Each row is where one point has got to under a steady rotation. How many ticks took it there?
The counts run from 0 to 596.
[  6  13  -3 -14 -12   9   6  -3 -15  10 -24 -15  13  -3   2  11   6   7
  20  -2  -3 -19  22   5  10   5  -2   7   2   7 -13  17]
298
[  5  -5 -13 -16  10  11  11  -3   2   1  -2  17 -17   1  -2  -7   4  -3
  -4  22   4   1   2 -11 -28  -2 -30  -2  11 -16  -2   4]
286
[-19 -13  -8 -17  -3 -11  10   5  -7 -15   8 -24  -7  -7   8  -7  -7 -20
  -9  21   9 -10  -5   2  -4  20  13   9   6  -4 -11   7]
427
[ 10  12 -13 -15   1   2   5  11  -2 -18  -5   1 -22  -1  -2  -1  19 -24
 -11  10   4  -1  16  -2  17  -1  -8  26  -2   6  -1   2]
118
[ 12  -2   0 -20  -2 -35   5 -10   3  -5  -8 -10  -9   6  10   6   3 -14
 -11   9   3 -10  14 -12   5   0  11  -5 -10  -6   0  29]
276
[ 18  -3 -11  -9   2   5  -1 -25  -5   3 -23   4  -4  13  -1  14   8 -11
  -3   3  -2   7  14 -14   9 -26  -6  -5   4  -7  23  11]
125
[ -5   9 -26  -7  -1 -17  -3  14  -9  -2   3  20  10   3  -4  -2 -11  21
  24  17   8   9   7 -10 -16  -2  -7  11   5 -15  18   8]
440
[  6  -2   0 -14   4  19  -3   4   6 -19  12  -8  -1   1 -19   7  17   1
   2  -6 -13  10 -15   9  -7  16   4   9 -23   0  -7  24]
321
[  3 -13  -6  22 -18   7  -2  -3  -3  19   7 -23  10 -16  -5 -11  -6   5
  -1  -6  10  -8   9  14   7  -4 -21 -10 -11 -10 -10 -20]
364
[  1  -7   2  -6 -21 -22  -1   6  -7   9 -13 -20  19  -2  19   2 -21   0
 -20   3  11   3   3  -2   8   2  21   5   5  -3   0   9]
587
[ 32   4  12  18  -3   1  14   8  -4  -1   1  -4  28   2 -13   5 -12  17
  18  13 -12  -3   7  -3  -1   2  -9  -9  -4   1 -15  -4]
6
[  6 -10   5  -6   1  13   6  -3   1  10  -2 -11 -17  12 -18 -16  20  11
 -11  21 -16   7  -1   1 -10  16   5  -1  15 -27   7  16]
134
[-22  -4  -5 -19  -8 -12  -4  -4  -4  11  -5  -1  19  -2   7   7  -7  18
   4 -15  15 -19   1  -1  -1  11  14   9  -2  23   1  23]
93
[ -9 -17 -29 -14  -3  -5  -2   2 -15  -8  10  16  11 -11  16  -5 -12 -18
  -1  -6  18  -1  15   5  17 -11  15  -3   7 -10  -5  13]
432
[-12   4  -5  -2  -1   7   4  26  -9   3  -9  -4   6   6  -2   2 -11  -8
   2  25   7  11 -14  -3   0   7   2   4  26  -3 -20 -23]
579
[ -6 -15  18   1  -1 -27  -2   4   0   7   9  -9 -13  -5  10   7  -2 -15
  -1  -5 -12  -2  11 -23   6   7   4  -5   0 -21  21 -14]
566
[ -3  -9  -5   9  -8  -7   3   8 -11  16   3   2   5 -13  -1  -6   4   0
 -20  14  -4 -10  15  -4  12  -5 -17 -15   9 -19  12 -28]
570
[  8  -8  21  -9  -8   9   1  -5   2  -1  12  -9  12   3 -10  16  -5   0
  23  -5 -18   9  18 -11  11  15 -15  23   3   2  -4  16]
508
[  3  -5  -8 -15  -2  15 -15   2  -2  -4  -1  12  11  25  15   3  -5  20
   8   0  21  16  17  18   0  12  -9   7  -6  -9  -8   2]
148
[  9  -7   2  16  -3 -11  -3   0   6   2  11 -20   9   1   1   5 -19  -6
  -4   5   3  -2  -9 -14 -15  -5  10 -43  -7  -6  -4  -7]
210
[ 14   0  -4 -24  -1  22  -7   1   1   0 -13 -14  10  21  10  16  -5  -1
   6   1  16  14  13   8  -5   8 -14 -15 -15   9 -14   1]
146
[-18  19   1 -13  11 -19   2   1 -13 -12   2   1  -7  14   7  12  -5  -1
  -1  -2  -3   7   0 -19  18   1 -18  -4 -12   0 -10 -32]
561
[ 17 -16  -5   5  10  12   3 -13   1  13 -12 -10  -6  -3 -11  -1  -8   1
  16  -9   3   3  -9   4  -6  -7  27 -16 -16  -2  21  13]
312
[-18 -10  -5  14 -11 -20 -11  -2   7 -15  21   2  -4   3   7   4  -6   3
   2  -5   6  14  -6 -14  -6   2  12  19  -2 -19  25  -8]
48
[  3  -1 -29 -19  -9 -16  -5   2  -8  -8 -14  -6   4  -3   7  13 -18  -6
  13   9  13   6   6 -14 -13 -15 -15  -7 -13  -5   5  -5]
437
[-10 -10  -4  15 -14 -31  -5   1  11 -12  16 -11 -14  -5   2  -1  -5 -10
   1  -1   3   9  -6 -22  -9   5   7  13  -3 -16  24 -12]
49
[  8   3  11  -6 -14 -18  -5   9  -3 -10   8 -24  -4 -14   7   5 -21  -7
  -1 -25  -5  18  -8 -11  16  -3  15   0 -22  -4  -5   2]
378
[ -9   8  14   3   3  -7  19  13  -4  17  -2 -18 -14 -19   0  -8  -3   0
  -3   3 -17 -14 -21 -18 -15  13  10  11  11 -10  10   0]
238
[ -8  -2 -12  -5  27 -10   3  13   2   7  -1   5 -13  -7   5 -11   3 -11
  10  -3  35 -13   0   2  -4   8   2   2 -25   6  17   4]
101
[-13  13  -7   1   6   6  13  18 -25  16  -6   3  -2 -21  -1 -10  11  -6
 -15  -4  -6 -23 -11   5  24  -2   5  -3   5  -1  -8  -4]
242
[ 16  -3  -2  -3   0   6   1   9   5  23 -24 -10  -5 -10  -2   2  22  -3
 -11   3   8 -26  11  16 -12   2  -6  -4 -14  -3  16   2]
466
[ 11   8 -29   3  -1  -7   6  11   0 -13 -15   1  -5  -4 -18  11   5   2
  15  10  -5 -24   2  -2 -17  -2   5 -16 -21  16  -2  -4]
109
[ 24   8  -5  13   6  -5  -6 -14   9  -8 -11   5   6  22  -9  16   8  17
  10   3   7   3   7  -7  -7  -8 -26   1 -19   4   9  -6]
335
[ -7   0 -19  -3   8  -3   5  -3   8 -19 -12  -5   5  13 -16   5  -6  -7
  -8  29   9  -1 -22 -13 -13   0  10   0  13  18  -7  14]
267
[ -2   4  -1   3  -3  -6   0  16   2  16 -16 -12  -6  -3   5  -2  -8 -14
   8  -9   1  -4 -18  -2 -10   1  38  -4  17  -4 -18  11]
86
[-16  -5 -14 -22   8   5   5  -3  -2  -5  -1   7 -12  -2  17 -10  -4   2
 -25   7  25   1  -9  -3 -22   7  -1  16 -10   4  18   7]
98
[ 27 -12  -1   4 -15  -2  -7  -5  14   4   3 -20  -9   1   5  -6  -1   3
   7 -13  14  13   4   9 -18   2  -3  10 -23 -29   5  15]
153
[ -7  16 -17 -12  14 -12  -6  15   6 -17  -9  -4  -9  19 -12   5   4  -9
   2  16  19   2 -14  -8   1   7  -2  -7  -2  17 -20   7]
269
[ 12 -16  -3   9  12  15  -1  -3   0  22  -5  -5  -7  -3  -8  -7  -3   1
  19 -16  11   6   1   7  -1  -2  28 -16  -6   1  27  10]
311
[  2  12 -10   2  -9  -1   0  -3  -9   4   3  12   4 -15  28  14 -18  -8
  -6 -18   2   3   2 -26  -3 -27  -8  -5   9 -12   5  -6]
228
[ -9   3 -12  32  -1 -12   5   7  -7   1  23   3   7 -16 -18  -9  -6   1
  -7  11   5 -13   2 -12  14  -8   0 -11  19   4  11   0]
55
[ 19  -7  -7  29 -12  10  10  -4   7   7  10   0   6 -13 -15 -18 -11  16
   8  -9  17 -15   8  11  -6   0   0   2  -3  10  -6  14]
158
[-19   3  -4   3   9  14   8  17 -26  15  -4   9  13 -19   2  -8   6  -6
 -13  -7  -6 -22  -9   1  24   0  16  -1  13   1  -3  -2]
243
